128 stands for zero in the data rows.
Here are some points:
tensor([ 90, 154, 115, 149,  98, 136, 161, 149,  98,  96, 156,  97, 178, 141, 120, 167, 105, 166,  14, 126, 110, 204,
        160, 121, 179,  71,  60, 149, 156,  86, 138, 171])
tensor([124, 163, 118, 139, 107, 137, 155, 136, 129, 113, 132, 106, 151, 102, 130, 159, 112, 153,  67, 121, 127, 178,
        136, 124, 149,  95,  74, 144, 170, 114, 155, 137])
tensor([125, 170, 101, 157, 109, 141, 151, 143, 130,  96, 138, 111, 160,  79,  97, 164, 113, 157,  74, 118, 141, 155,
        148, 124, 144,  79,  94, 140, 180,  93, 155, 136])
tensor([132, 123, 179, 123, 131, 123, 128, 118, 124, 170, 113, 139,  85, 161, 161, 128, 148, 117, 157, 126, 142, 155,
        130, 108, 107, 153, 140, 115,  81, 144, 129, 122])
tensor([ 66,  98, 141,  84, 124, 164, 189, 206,  89, 216,  97, 102, 111, 223, 126,  98, 144,  79, 125, 226,  55, 148,
         83, 144, 114, 164, 133, 135, 121, 216,  67, 144])
tensor([161, 158,  80, 161, 148, 115,  78,  70, 171,  62, 155, 127, 152,  22,  96, 158, 103, 166, 146,  55, 173,  93,
        155, 140, 124,  74, 112, 142, 168,  36, 175, 110])
tensor([182, 105, 148,  84, 153, 111,  70,  41, 187, 133, 130, 163,  93, 109, 169, 106, 132,  94, 255, 101, 144,  32,
         84, 160, 106, 184, 163, 114, 103, 172, 106,  91])
tensor([181, 135, 113, 136, 160, 105,  77,  70, 175, 106, 121, 143, 100,  46, 119, 125, 137, 134, 215,  78, 188,  61,
        124, 130,  76, 129, 177, 117, 130,  97, 166,  86])
tensor([ 26, 102, 155, 110, 105, 159, 193, 198,  90, 206, 145,  94, 129, 247, 137, 143, 127, 114,  68, 207,  30, 214,
        113, 139, 160, 131,  47, 157, 116, 168,  70, 173])
tensor([146, 161, 103, 126, 111, 132, 134, 108, 146,  86, 128, 117, 157,  97, 136, 140, 116, 144,  96, 101, 138, 145,
        145, 132, 149, 108, 110, 137, 164, 107, 149, 124])
tensor([148,  82, 179,  79, 150, 121,  98,  80, 158, 193, 110, 160,  56, 185, 173, 100, 161,  78, 241, 132, 102,  84,
         89, 145, 100, 196, 153, 129,  66, 187,  77,  97])
tensor([127, 144, 151, 124, 121, 124, 153, 143, 128, 158,  92, 131,  92, 137, 139, 142, 148, 137, 128, 129, 142, 185,
        141, 107, 109, 144, 110, 135, 122, 140, 144, 108])
tensor([115,  84, 189,  89, 124, 124, 155, 170,  99, 215,  86, 144,  80, 221, 173,  85, 164,  74, 173, 195,  90, 136,
         88, 120, 103, 209, 160, 109,  66, 231,  85, 118])
tensor([177,  86, 128, 106, 172, 121,  54,  80, 150, 135, 125, 156, 106, 105, 125,  72, 143,  85, 255, 107, 151,   1,
         88, 151,  74, 182, 218, 103,  93, 148, 110, 103])
tensor([170, 109, 125, 119, 162, 104,  57,  51, 172, 110, 143, 158, 110,  79, 132, 122, 131, 123, 223,  73, 154,  41,
        113, 145, 105, 131, 159, 126, 102,  99, 129,  98])
tensor([173, 134, 126, 131, 142, 125, 126, 118, 138, 138,  87, 139,  89,  95, 113, 120, 155, 111, 186, 119, 162,  86,
        114, 127,  75, 155, 188, 117, 127, 139, 132,  87])
tensor([136, 161,  71, 150,  82, 155, 176, 186,  92,  72, 133, 103, 213, 110,  96, 125, 102, 133,   0, 150, 107, 160,
        150, 128, 196,  88, 111, 136, 192, 131, 131, 150])
tensor([117, 135, 117, 124, 102, 143, 180, 202,  84, 135, 117, 120, 154, 161, 118, 117, 129, 120,  41, 170,  98, 178,
        143, 108, 146, 120, 124, 130, 146, 159, 123, 145])
tensor([ 65, 136, 134, 140, 100, 134, 175, 183,  84, 125, 152, 107, 164, 183, 135, 147, 118, 152,  19, 154, 103, 216,
        165, 110, 174, 100,  80, 141, 135, 110, 128, 175])
tensor([115, 116, 171,  95, 108, 140, 188, 162, 113, 187,  80, 132, 102, 209, 171, 103, 153, 105, 110, 180,  94, 183,
        102, 121, 127, 189, 140, 117, 108, 219,  95, 134])
tensor([104, 143, 108, 137, 117, 150, 155, 159, 116, 132, 133, 105, 147, 125, 102, 142, 118, 137,  92, 152, 114, 157,
        132, 128, 140, 102, 100, 143, 150, 119, 118, 143])
tensor([129, 129, 119, 118, 149, 126, 103,  86, 162, 118, 151, 127, 120,  92, 114, 154, 113, 135, 160, 104, 119, 102,
        127, 147, 128, 107,  98, 147, 134,  93, 131, 115])
tensor([ 75,  94, 179, 107, 132, 138, 159, 171,  95, 209, 102, 123,  90, 236, 153, 111, 145, 107, 136, 189,  89, 165,
        112, 116, 112, 167, 121, 126,  75, 191,  91, 145])
tensor([136, 123, 123, 159, 150, 118,  88, 114, 124, 124, 131, 135, 111,  90, 100, 140, 137, 149, 170, 104, 169,  98,
        147, 118,  91, 111, 147, 122, 107,  67, 161, 110])
tensor([143, 114, 149,  89, 143, 132, 109,  88, 162, 158, 115, 137,  87, 131, 157, 114, 131, 103, 215, 127, 126,  83,
         88, 153, 108, 177, 139, 127, 114, 176, 104, 114])
tensor([ 95, 160,  89, 159,  83, 163, 201, 215,  71, 105, 117,  94, 186, 132,  94, 147, 111, 154,   0, 168, 111, 200,
        155, 108, 167,  83, 101, 136, 197, 130, 139, 167])
tensor([109,  90, 173,  97, 135, 139, 150, 159, 117, 215,  87, 136,  77, 210, 158,  82, 160,  76, 185, 182,  88, 113,
         79, 135,  95, 204, 156, 122,  89, 223,  73, 121])
tensor([ 91, 128, 111, 121, 113, 151, 152, 172, 108, 140, 137, 113, 156, 160, 120, 127, 113, 118,  77, 169,  89, 148,
        123, 129, 159, 122,  98, 138, 152, 157, 101, 150])
tensor([ 97, 121, 136, 126, 110, 132, 158, 156, 102, 126, 138, 113, 147, 196, 140, 129, 119, 134,  60, 145,  86, 180,
        135, 125, 167, 114,  95, 133, 122, 137, 104, 157])
tensor([113,  89, 190,  89, 133, 130, 139, 121, 135, 219,  96, 135,  57, 214, 179, 104, 158,  88, 211, 178,  83, 133,
         84, 137,  90, 210, 123, 124,  72, 214,  83, 107])
tensor([151, 180,  75, 154,  95, 146, 144, 144, 118,  41, 142, 117, 210,  59, 102, 137,  98, 155,  17, 105, 138, 136,
        159, 135, 186,  74, 119, 128, 207,  95, 162, 157])
tensor([141, 104, 130, 148, 151, 101,  72,  92, 129,  91, 177, 148, 127,  94, 122, 144, 117, 154, 157,  71, 157,  99,
        153, 123, 120,  90, 136, 130,  95,  46, 147, 133])
tensor([117, 141, 129, 143, 110, 129, 154, 147, 125, 137, 115, 123, 124, 134, 117, 154, 129, 143,  98, 136, 130, 180,
        155, 111, 133, 115,  95, 146, 134, 113, 139, 128])
tensor([127, 104, 166,  97, 123, 120, 160, 173, 104, 197,  76, 132,  85, 190, 159,  87, 160,  85, 164, 187, 113, 142,
         94, 114,  92, 196, 168, 112,  96, 209,  98, 115])
tensor([171, 135, 126, 154, 137, 104,  92,  95, 132,  87, 132, 145, 133,  83, 123, 124, 129, 144, 130,  75, 174, 108,
        158, 114, 129, 105, 155, 111, 121,  86, 164, 109])
tensor([ 85, 141, 107, 151,  98, 150, 193, 218,  70, 117, 137, 105, 169, 159, 108, 127, 112, 140,   6, 179, 109, 198,
        150, 110, 166,  94, 107, 129, 169, 138, 129, 167])
tensor([141, 121, 110, 143, 165, 146,  92, 119, 138, 139, 113, 130,  98,  92,  90, 114, 138, 106, 229, 124, 164,  43,
        113, 143,  56, 132, 200, 109, 109, 105, 142, 103])
tensor([129, 172, 104, 147,  97, 121, 137, 110, 136,  54, 173, 109, 181,  97, 137, 170, 100, 172,  26,  86, 136, 188,
        171, 120, 195,  66,  59, 143, 178,  82, 163, 154])
tensor([162, 145, 105, 147, 135, 119,  96,  91, 152,  80, 139, 136, 140,  64, 120, 140, 122, 141, 136,  76, 165, 107,
        146, 127, 131, 103, 134, 126, 141,  85, 157, 123])
tensor([100, 174,  80, 172, 115, 169, 160, 162, 117,  98, 136,  96, 157,  91,  68, 171, 112, 153,  73, 141, 124, 161,
        159, 143, 142,  70,  81, 140, 194,  62, 149, 136])
tensor([121, 116, 161, 111, 126, 129, 139, 143, 111, 148, 121, 132, 112, 171, 162, 104, 142, 116, 133, 145, 125, 146,
        118, 120, 116, 160, 141, 107, 109, 167, 121, 130])
tensor([125, 117, 123, 105, 105, 140, 159, 174, 108, 140, 113, 131, 140, 182, 123, 107, 133,  99,  89, 170,  85, 143,
        119, 126, 165, 148, 116, 137, 140, 177,  95, 140])
tensor([151, 114, 140, 102, 124, 104, 118,  94, 144, 114, 137, 148, 121, 152, 169, 115, 123, 122, 135, 115, 118, 129,
        118, 120, 151, 146, 124, 127, 113, 163, 107, 121])
tensor([145,  83, 196, 105, 156,  98, 107, 101, 138, 187,  99, 166,  45, 167, 179,  99, 160, 113, 229, 121, 149, 116,
        102, 113,  75, 201, 181, 110,  49, 164, 115, 103])
tensor([151, 102,  90, 149, 174, 131,  62, 113, 141, 126, 122, 139, 111,  78,  79,  98, 135,  94, 239, 112, 150,   7,
        112, 158,  64, 132, 190, 116, 110,  85, 127,  93])
tensor([142,  93, 178,  76, 129, 122, 110,  97, 159, 190,  99, 150,  65, 184, 179, 107, 148,  85, 232, 145, 111, 103,
         76, 139, 103, 200, 137, 117,  80, 203,  86, 104])
Then 12 other points, each followed by its number:
tensor([103,  95, 116, 105, 105, 142, 148, 188,  84, 121, 145, 122, 177, 179, 123, 102, 107, 110,  65, 178,  76, 122,
        116, 134, 171, 129, 119, 134, 133, 171,  86, 159]) 0
tensor([148, 107, 170,  85, 140, 132, 121, 107, 147, 169,  81, 154,  79, 155, 173,  75, 153,  79, 217, 149, 122,  91,
         76, 143,  94, 211, 180, 105,  94, 211, 102, 108]) 1
tensor([126, 161,  49, 170, 125, 150, 131, 146, 119,  42, 149, 106, 214,  55,  67, 139,  86, 148,  48, 107, 140,  95,
        159, 145, 168,  64, 127, 127, 202,  66, 150, 153]) 2
tensor([125, 111, 144, 122, 153, 135, 106,  84, 159, 158, 133, 135,  81, 123, 123, 145, 140, 115, 225, 122, 122,  83,
        100, 158,  96, 143, 129, 137, 106, 116,  98, 103]) 3
tensor([114, 123, 137,  99, 103, 146, 173, 174, 106, 145, 114, 122, 147, 205, 156,  96, 134,  97,  72, 177,  78, 174,
        112, 129, 162, 161, 121, 131, 138, 206,  96, 159]) 4
tensor([113, 117, 186,  84, 108, 120, 189, 180, 108, 219,  57, 130,  78, 225, 190,  90, 161,  90, 139, 196, 110, 202,
        101, 103, 106, 212, 149, 116,  86, 239,  93, 124]) 5
tensor([ 92, 158, 140, 120,  84, 139, 214, 198,  91, 174,  77,  97, 124, 194, 134, 144, 147, 138,  24, 195,  94, 249,
        139,  98, 138, 141,  96, 133, 142, 182, 126, 131]) 6
tensor([109, 124, 134, 124, 147, 148, 144, 154, 126, 191,  95, 120,  73, 149, 113, 124, 150, 107, 189, 174, 118, 123,
         99, 136,  72, 159, 144, 128, 105, 151, 111, 105]) 7
tensor([109, 154,  96, 155, 127, 155, 149, 156, 119, 123, 117, 112, 142, 104,  81, 153, 126, 141, 106, 142, 122, 143,
        140, 129, 115,  97, 113, 141, 162,  94, 140, 123]) 8
tensor([ 74, 149,  88, 157,  94, 155, 172, 202,  82, 112, 149,  89, 185, 150,  88, 158, 107, 152,   9, 169,  89, 184,
        157, 122, 174,  65,  70, 150, 169, 105, 121, 166]) 9
tensor([113,  57, 178,  60, 154, 141, 111, 146, 121, 201, 119, 151,  90, 222, 168,  58, 139,  56, 224, 187,  75,  52,
         52, 160, 104, 226, 180, 111,  71, 242,  53, 137]) 10
tensor([ 62, 115, 133, 101, 109, 165, 195, 207,  88, 200, 122,  91, 123, 221, 115, 141, 127, 101,  77, 220,  47, 191,
        110, 131, 152, 132,  80, 147, 120, 182,  66, 155]) 11
Which of these numbered points is nearest to each point below, ignoring the 2 directions in which the first points spread most? Its number follows each.
tensor([165, 118,  80, 134, 183, 124,  42,  48, 190,  93, 154, 143, 115,  27,  76, 137, 124, 117, 254,  63, 161,   0,
        112, 174,  80, 113, 152, 136, 137,  57, 139,  88]) > 11
tensor([112, 106, 139, 102, 146, 151, 142, 152, 116, 186, 106, 130,  95, 161, 124,  85, 146,  80, 182, 175, 104,  91,
         88, 140,  88, 186, 168, 121, 113, 193,  95, 117]) > 2
tensor([124, 137,  83, 159, 117, 125, 103, 135, 110,  50, 178, 120, 205,  93,  97, 126,  92, 155,  41,  94, 129, 121,
        166, 126, 183,  62, 117, 140, 164,  73, 152, 166]) > 0
tensor([119, 168,  71, 145, 100, 162, 159, 148, 133,  91, 139,  93, 179,  94,  98, 161,  96, 137,  58, 139, 108, 157,
        131, 150, 180,  77,  78, 151, 187, 104, 130, 142]) > 11
tensor([106,  53, 170,  63, 150, 137, 118, 141, 127, 196, 129, 156,  99, 222, 162,  59, 139,  51, 210, 182,  76,  54,
         53, 161, 113, 214, 170, 109,  74, 243,  48, 129]) > 10
tensor([152, 153,  99, 142, 111, 120, 128, 124, 117,  56, 151, 123, 191,  97, 123, 121, 105, 147,  53,  95, 129, 127,
        147, 129, 174,  86, 121, 131, 170, 104, 142, 150]) > 4
tensor([115, 166, 114, 114,  77, 155, 207, 167, 125, 134, 102, 106, 143, 148, 135, 150, 123, 124,  45, 171,  88, 192,
        116, 129, 166, 130,  79, 137, 179, 187, 114, 128]) > 1
tensor([181, 108, 104, 123, 162, 114,  34,  53, 171,  74, 168, 163, 148,  57, 121,  97, 107, 105, 216,  69, 154,   0,
        110, 162, 125, 126, 167, 111, 128, 102, 133, 106]) > 10
tensor([154,  89, 125, 104, 154, 110,  70,  75, 159, 128, 148, 155, 118, 114, 137, 104, 119,  99, 216, 116, 124,  25,
         93, 147, 122, 156, 163, 120, 109, 154, 100, 114]) > 10
tensor([146, 119, 159, 135, 169, 104,  65,  43, 180, 137, 144, 150,  84,  83, 140, 152, 142, 149, 228,  76, 162,  90,
        129, 146,  90, 132, 129, 135,  90,  77, 152, 103]) > 3
tensor([132, 169,  80, 191, 142, 139, 118, 118, 129,  61, 150, 121, 148,  25,  60, 171, 115, 181, 105,  85, 185, 118,
        170, 121, 113,  51, 128, 135, 181,  20, 183, 126]) > 7
tensor([142, 148,  64, 161, 126, 121,  81, 104, 134,  24, 191, 115, 222,  54,  89, 147,  78, 156,  68,  86, 142,  71,
        159, 145, 186,  51,  96, 131, 186,  50, 157, 148]) > 0
tensor([137, 150,  70, 177, 138, 117,  81, 102, 128,  45, 173, 126, 177,  32,  72, 160, 105, 177,  89,  61, 169, 105,
        179, 119, 145,  50, 116, 138, 156,  17, 186, 135]) > 9
tensor([157, 102, 127, 139, 165, 107,  66,  84, 146, 126, 133, 155,  98,  80, 110, 115, 137, 124, 223,  97, 166,  39,
        113, 133,  77, 137, 170, 110,  99, 105, 129,  89]) > 9
tensor([147, 145,  98, 147, 145, 144,  98, 103, 156, 116, 112, 131, 127,  55,  86, 134, 132, 113, 190, 115, 155,  65,
        117, 149,  94, 118, 149, 120, 151,  99, 149,  97]) > 8
tensor([ 72,  80, 164,  79, 152, 158, 132, 148, 131, 231, 132, 124,  69, 221, 146, 103, 136,  70, 219, 203,  55,  95,
         64, 161, 104, 191, 120, 135,  76, 207,  52, 130]) > 11
tensor([152, 152, 117, 144, 106, 109, 144, 141, 116,  95, 111, 127, 163, 108, 136, 132, 131, 146,  66, 116, 154, 166,
        153, 103, 140, 109, 134, 118, 152, 119, 163, 125]) > 5
tensor([ 58,  85, 191,  74, 139, 151, 165, 157, 129, 253, 104, 122,  59, 241, 164, 122, 155,  85, 202, 206,  39, 160,
         66, 146, 102, 194,  89, 150,  76, 219,  45, 138]) > 3
tensor([112, 148, 121, 112,  88, 144, 192, 182, 113, 133, 104, 119, 149, 155, 136, 126, 123, 124,  41, 177,  92, 193,
        122, 121, 170, 137,  99, 131, 172, 186, 118, 146]) > 1
tensor([ 78, 125, 122, 102,  81, 166, 206, 213,  84, 130, 139, 100, 198, 207, 144, 113, 105, 115,   0, 194,  46, 194,
        123, 134, 205, 124,  78, 142, 165, 201,  88, 187]) > 10
tensor([155, 102, 123, 148, 191, 132,  47,  79, 163, 156, 123, 151,  56,  62,  81, 133, 153, 112, 255,  88, 180,   8,
        110, 152,  24, 131, 196, 122,  80,  61, 141,  73]) > 7
tensor([102, 142, 130, 141, 117, 135, 140, 135, 129, 143, 130, 113, 121, 129, 117, 172, 128, 156, 107, 144, 115, 175,
        142, 124, 133, 102,  80, 147, 139, 100, 138, 137]) > 3
tensor([ 95, 140,  95, 124, 111, 144, 152, 152, 129, 124, 143, 106, 160, 133, 111, 153, 115, 133,  73, 150,  88, 155,
        131, 138, 158, 102,  86, 148, 155, 128, 110, 142]) > 11
tensor([160, 143, 166, 100, 132, 117, 111,  47, 205, 172,  97, 144,  64, 111, 158, 141, 145, 113, 228, 115, 141, 123,
        100, 148,  96, 178, 116, 131, 123, 160, 136,  75]) > 6
tensor([101, 126, 101, 155, 107, 143, 151, 182,  85, 110, 144, 112, 173, 126,  87, 141, 111, 147,  47, 148, 117, 154,
        156, 119, 149,  85, 116, 142, 152,  92, 126, 155]) > 9
tensor([127,  65, 182,  59, 131, 137, 123, 114, 141, 203, 133, 148,  82, 224, 180,  81, 135,  60, 201, 170,  61,  87,
         54, 149, 133, 212, 127, 124,  78, 250,  45, 116]) > 10
tensor([ 99, 166,  80, 151, 106, 182, 162, 173, 121, 126, 116,  99, 162, 100,  79, 144, 117, 116,  86, 163, 107, 146,
        124, 152, 135, 102,  98, 147, 187, 126, 138, 136]) > 8
tensor([170, 168,  70, 161, 136, 135,  92,  93, 170,  73, 135, 128, 147,  19,  79, 155, 116, 148, 156,  74, 174,  85,
        142, 145, 119,  84, 118, 135, 180,  57, 168, 100]) > 8
tensor([142, 103, 140, 108, 168, 140,  84,  96, 159, 180, 105, 148,  69, 117, 115, 100, 151,  86, 255, 142, 131,  39,
         88, 156,  60, 177, 176, 112,  96, 144, 100,  90]) > 8
tensor([ 98,  97, 145, 127, 137, 125, 119, 156,  97, 157, 131, 132, 116, 161, 120, 116, 138, 121, 130, 139, 117, 126,
        133, 124, 118, 135, 141, 136,  89, 123, 117, 143]) > 9
tensor([ 85, 107, 155, 129, 125, 118, 134, 160,  88, 151, 143, 118, 131, 190, 144, 129, 123, 131,  90, 148, 118, 167,
        143, 108, 139, 113, 112, 131,  88, 122, 123, 155]) > 9
tensor([ 73, 124, 112, 141, 115, 155, 186, 218,  66, 134, 134, 100, 159, 178, 103, 104, 116, 128,  35, 181,  99, 169,
        131, 118, 140, 113, 136, 131, 147, 153, 116, 181]) > 2
tensor([156, 131, 159, 126, 156, 118, 101,  67, 167, 143,  88, 163,  69,  94, 142, 133, 166, 124, 226,  96, 173, 107,
        125, 136,  73, 162, 166, 115,  97, 127, 148,  96]) > 6
tensor([101, 147,  81, 145,  89, 153, 167, 163, 115, 117, 142,  94, 180, 148,  93, 161, 101, 136,  39, 158,  82, 163,
        136, 137, 178,  86,  65, 144, 178, 117, 101, 138]) > 11
tensor([145, 112, 155, 111, 162, 129, 121, 148, 115, 179,  72, 141,  61, 146, 139,  80, 169,  86, 235, 152, 161,  76,
         91, 120,  42, 202, 229,  92,  78, 181, 125, 110]) > 7
tensor([ 79, 116, 138,  89, 100, 144, 188, 193,  86, 151, 135, 101, 169, 218, 153, 110, 120,  99,  35, 186,  70, 187,
        116, 122, 174, 146, 103, 130, 130, 200,  89, 171]) > 4
tensor([122,  89, 160, 114, 131, 115, 123, 151, 103, 174, 117, 136, 103, 177, 141,  92, 146, 103, 154, 160, 119, 119,
        111, 114,  99, 164, 157, 123,  85, 169, 109, 124]) > 9
tensor([117, 108, 134, 104, 128, 146, 138, 157, 127, 174, 104, 135, 107, 162, 128, 106, 132,  89, 160, 178,  97, 108,
         93, 138, 109, 169, 159, 122, 122, 189, 102, 125]) > 2
tensor([167, 115, 114, 109, 184, 124,  35,  32, 205, 125, 136, 146,  85,  43, 113, 129, 128,  95, 255,  73, 157,   0,
         90, 184,  70, 146, 158, 119, 114,  94, 131,  80]) > 11
tensor([172, 186, 101, 172, 127, 101, 109,  84, 161,  66, 126, 129, 139,  23, 110, 172, 124, 173, 114,  65, 199, 136,
        166, 119, 125,  84, 122, 123, 168,  59, 198,  99]) > 6
tensor([138,  63, 185,  97, 163, 104,  78,  92, 133, 188, 129, 163,  56, 176, 166,  89, 160, 102, 244, 132, 119,  72,
         94, 130,  75, 192, 182, 114,  39, 158,  95, 113]) > 9
tensor([145,  86, 197,  95, 140,  97, 133, 127, 118, 185,  91, 157,  70, 194, 183,  74, 168, 113, 175, 148, 127, 138,
        108, 111,  90, 207, 186, 105,  63, 195, 109, 125]) > 5
tensor([125, 129, 120, 132, 159, 119,  84,  71, 169, 116, 166, 132, 126,  80, 120, 159, 115, 150, 178,  88, 141,  91,
        130, 145, 114,  99, 102, 147, 129,  69, 136, 125]) > 3
tensor([163, 131, 100, 133, 137, 117,  74,  64, 169,  57, 175, 142, 159,  53, 127, 135,  92, 132, 151,  76, 145,  53,
        122, 154, 161, 103, 111, 133, 160, 100, 136, 120]) > 10
tensor([154, 138, 124, 123, 146, 123, 101,  98, 153, 121, 117, 140, 118,  83, 136, 125, 133, 129, 167, 100, 148,  94,
        113, 139, 115, 141, 138, 114, 132, 128, 140, 107]) > 1
tensor([192, 121, 148, 122, 155,  89,  89,  54, 172, 120,  90, 167,  93,  89, 155, 100, 162, 125, 215,  82, 182,  91,
        120, 121,  92, 168, 192, 103,  97, 144, 147,  86]) > 5
tensor([162, 131,  93, 144, 128, 131,  99, 135, 112,  76, 145, 134, 176,  73, 102, 112, 113, 125, 115, 107, 143,  74,
        130, 132, 144, 109, 155, 114, 148, 103, 136, 135]) > 2
tensor([143,  92, 201,  90, 149, 101, 125, 120, 120, 175, 104, 152,  76, 194, 197,  77, 157, 110, 175, 142, 144, 134,
        107, 109, 104, 197, 182, 104,  56, 196, 115, 132]) > 5
tensor([132, 114, 119, 152, 164, 137, 101, 112, 140, 134, 107, 145, 102,  92,  99, 110, 148, 118, 204, 109, 161,  69,
        124, 142,  76, 146, 178, 115, 120, 108, 137, 112]) > 8
tensor([109,  98, 173, 111, 157, 123, 124, 129, 125, 218,  86, 145,  48, 172, 141, 110, 167, 102, 223, 164, 120, 125,
        100, 130,  63, 192, 162, 123,  71, 179, 107, 103]) > 7
tensor([175, 112, 134, 132, 170, 117,  61,  61, 171, 142, 114, 159,  64,  70, 112, 124, 152, 117, 255,  94, 181,  36,
        112, 140,  51, 155, 192, 108,  95,  98, 135,  78]) > 8
tensor([103, 155, 101, 143, 102, 166, 205, 233,  63, 124,  88,  96, 160, 165, 108, 107, 131, 120,  36, 186, 124, 180,
        141, 107, 135, 126, 159, 118, 164, 164, 140, 164]) > 2
tensor([202, 199,  69, 189, 110, 108, 126, 113, 133,  10, 106, 123, 186,   0,  91, 150, 115, 179,  58,  45, 224, 141,
        196, 111, 137,  66, 150, 120, 203,  30, 227, 119]) > 5
tensor([198, 117, 139, 118, 159,  97,  68,  63, 159, 109, 101, 162, 100,  68, 141,  88, 145, 103, 236,  79, 185,  40,
        100, 137,  82, 169, 207,  92, 101, 145, 154,  88]) > 1
tensor([134, 123, 147, 119, 142, 128, 125, 126, 137, 162, 102, 135,  89, 129, 134, 124, 149, 111, 182, 138, 148, 114,
        107, 128,  86, 162, 155, 107, 116, 156, 128, 111]) > 8
tensor([119,  76, 171, 106, 188, 117,  69,  53, 178, 192, 147, 153,  52, 131, 150, 126, 145,  95, 255, 118, 106,  47,
         80, 169,  76, 170, 137, 129,  68, 123,  95,  99]) > 3
tensor([111, 142, 114, 120,  86, 140, 172, 161, 112, 118, 123, 104, 168, 174, 135, 128, 118, 127,  38, 160,  73, 181,
        132, 131, 183, 116,  81, 141, 161, 157, 101, 147]) > 4
tensor([197, 113, 168, 135, 156,  68,  64,  52, 155,  94, 138, 171,  95,  83, 168, 121, 141, 155, 196,  53, 204,  88,
        149, 100, 111, 142, 182, 103,  75,  89, 155, 104]) > 5
tensor([ 87, 158, 101, 145, 113, 169, 192, 185, 111, 146, 110,  97, 153, 129,  86, 145, 111, 134,  62, 168, 106, 175,
        123, 144, 123, 105, 105, 136, 171, 126, 130, 148]) > 8
tensor([141, 142,  94, 147, 156, 103,  57,  34, 192,  77, 186, 137, 150,  49, 102, 174, 110, 157, 169,  53, 168,  74,
        153, 149, 137,  72,  87, 152, 146,  28, 153, 103]) > 3
tensor([147, 116, 135, 142, 161, 109,  80, 100, 134, 111, 144, 150, 107,  93, 124, 114, 123, 132, 186,  98, 177,  66,
        129, 127,  94, 130, 176, 108, 101, 101, 142, 115]) > 9
tensor([155, 131, 155,  91, 136, 117, 117,  81, 169, 157,  96, 152,  81, 134, 173, 109, 150,  96, 209, 122, 126, 103,
         93, 143, 109, 193, 147, 121, 112, 188, 114,  92]) > 1
tensor([ 75, 144, 112, 147,  93, 148, 177, 197,  76, 113, 157,  93, 188, 190, 120, 151, 103, 151,   0, 160,  89, 217,
        164, 113, 193,  72,  69, 144, 154, 117, 127, 183]) > 9
tensor([ 49, 131, 118, 137,  74, 169, 221, 253,  50, 159, 128,  76, 175, 211,  98, 137, 111, 128,   0, 226,  56, 223,
        141, 112, 171,  99,  79, 144, 159, 163, 104, 185]) > 9
tensor([159, 115, 134, 151, 169, 104,  59,  72, 146, 106, 141, 160, 104,  83, 120, 131, 139, 135, 212,  70, 184,  65,
        143, 126,  90, 126, 171, 111,  97,  59, 146, 106]) > 9
tensor([151, 139, 117, 138, 115, 110, 113, 119, 122,  67, 149, 133, 169, 109, 142, 120, 110, 139,  70,  88, 145, 133,
        149, 115, 172, 105, 126, 123, 139, 106, 143, 140]) > 4
tensor([101,  93, 148,  98, 146, 152, 151, 168, 127, 210,  80, 128,  74, 182, 127,  83, 146,  79, 205, 197,  96,  89,
         77, 149,  67, 202, 183, 114,  97, 203,  88, 117]) > 8
tensor([176, 142, 106, 167, 161, 110,  61,  72, 165,  96, 134, 141, 108,  28,  90, 145, 133, 145, 213,  66, 191,  52,
        142, 136,  87, 103, 154, 122, 130,  48, 165,  82]) > 8
tensor([ 94, 124, 123, 109, 112, 151, 165, 156, 131, 173, 115, 109, 130, 180, 127, 139, 125,  99, 122, 186,  66, 142,
        100, 146, 148, 145,  92, 137, 140, 175,  79, 127]) > 11
tensor([136, 180, 103, 145,  97, 136, 167, 119, 137,  83, 114, 113, 165,  97, 123, 157, 117, 146,  62, 113, 129, 178,
        148, 124, 162, 103,  99, 132, 182, 128, 163, 134]) > 1
tensor([127, 119, 126, 129, 125, 128, 124, 129, 120, 132, 136, 119, 128, 143, 123, 131, 128, 124, 118, 134, 119, 129,
        125, 125, 132, 124, 125, 130, 122, 130, 122, 130]) > 9
tensor([135, 122, 136, 127, 130, 134, 147, 158, 110, 126, 117, 133, 132, 128, 135, 100, 132, 115, 128, 140, 140, 123,
        111, 120, 117, 142, 163, 108, 121, 155, 139, 134]) > 1
tensor([109, 147, 104, 137,  87, 141, 175, 181,  92,  85, 144, 102, 193, 152, 123, 135, 101, 152,   0, 140, 107, 195,
        159, 107, 194,  82,  89, 149, 172, 125, 134, 173]) > 4
tensor([148, 129,  95, 166, 165, 112,  68,  66, 149,  63, 169, 140, 146,  56,  98, 142, 112, 157, 156,  47, 171,  76,
        155, 133, 116,  76, 137, 137, 131,  44, 165, 122]) > 9
tensor([171, 116, 151, 106, 157, 123, 110,  97, 157, 170,  76, 153,  70, 103, 137,  99, 160,  95, 243, 128, 154,  60,
         85, 145,  62, 189, 196, 102, 100, 173, 118,  83]) > 1
tensor([105, 167, 126, 147,  91, 150, 203, 183, 104, 145,  93, 104, 137, 151, 129, 150, 133, 145,  33, 151, 131, 238,
        158, 101, 145, 115,  90, 138, 156, 134, 143, 138]) > 6
tensor([187, 176,  99, 156, 113, 107, 114,  88, 150,  42, 121, 137, 167,  26, 124, 142, 122, 169,  96,  57, 188, 121,
        163, 123, 137,  88, 135, 114, 177,  64, 197, 116]) > 5
tensor([ 89,  78, 178,  97, 128, 135, 154, 182,  88, 209, 105, 131,  86, 219, 143,  89, 151,  95, 156, 192,  96, 137,
        101, 126,  95, 185, 163, 121,  85, 203,  83, 140]) > 9
tensor([110, 127, 145,  93,  87, 132, 189, 181,  92, 142, 121, 118, 162, 206, 181, 105, 124, 117,  25, 167,  79, 204,
        113, 118, 182, 155, 105, 125, 137, 213, 106, 166]) > 4
tensor([ 97,  85, 186,  64, 119, 140, 156, 146, 112, 200, 121, 131,  91, 239, 184,  82, 138,  78, 155, 191,  65, 143,
         77, 135, 137, 197, 128, 115,  85, 240,  66, 147]) > 4
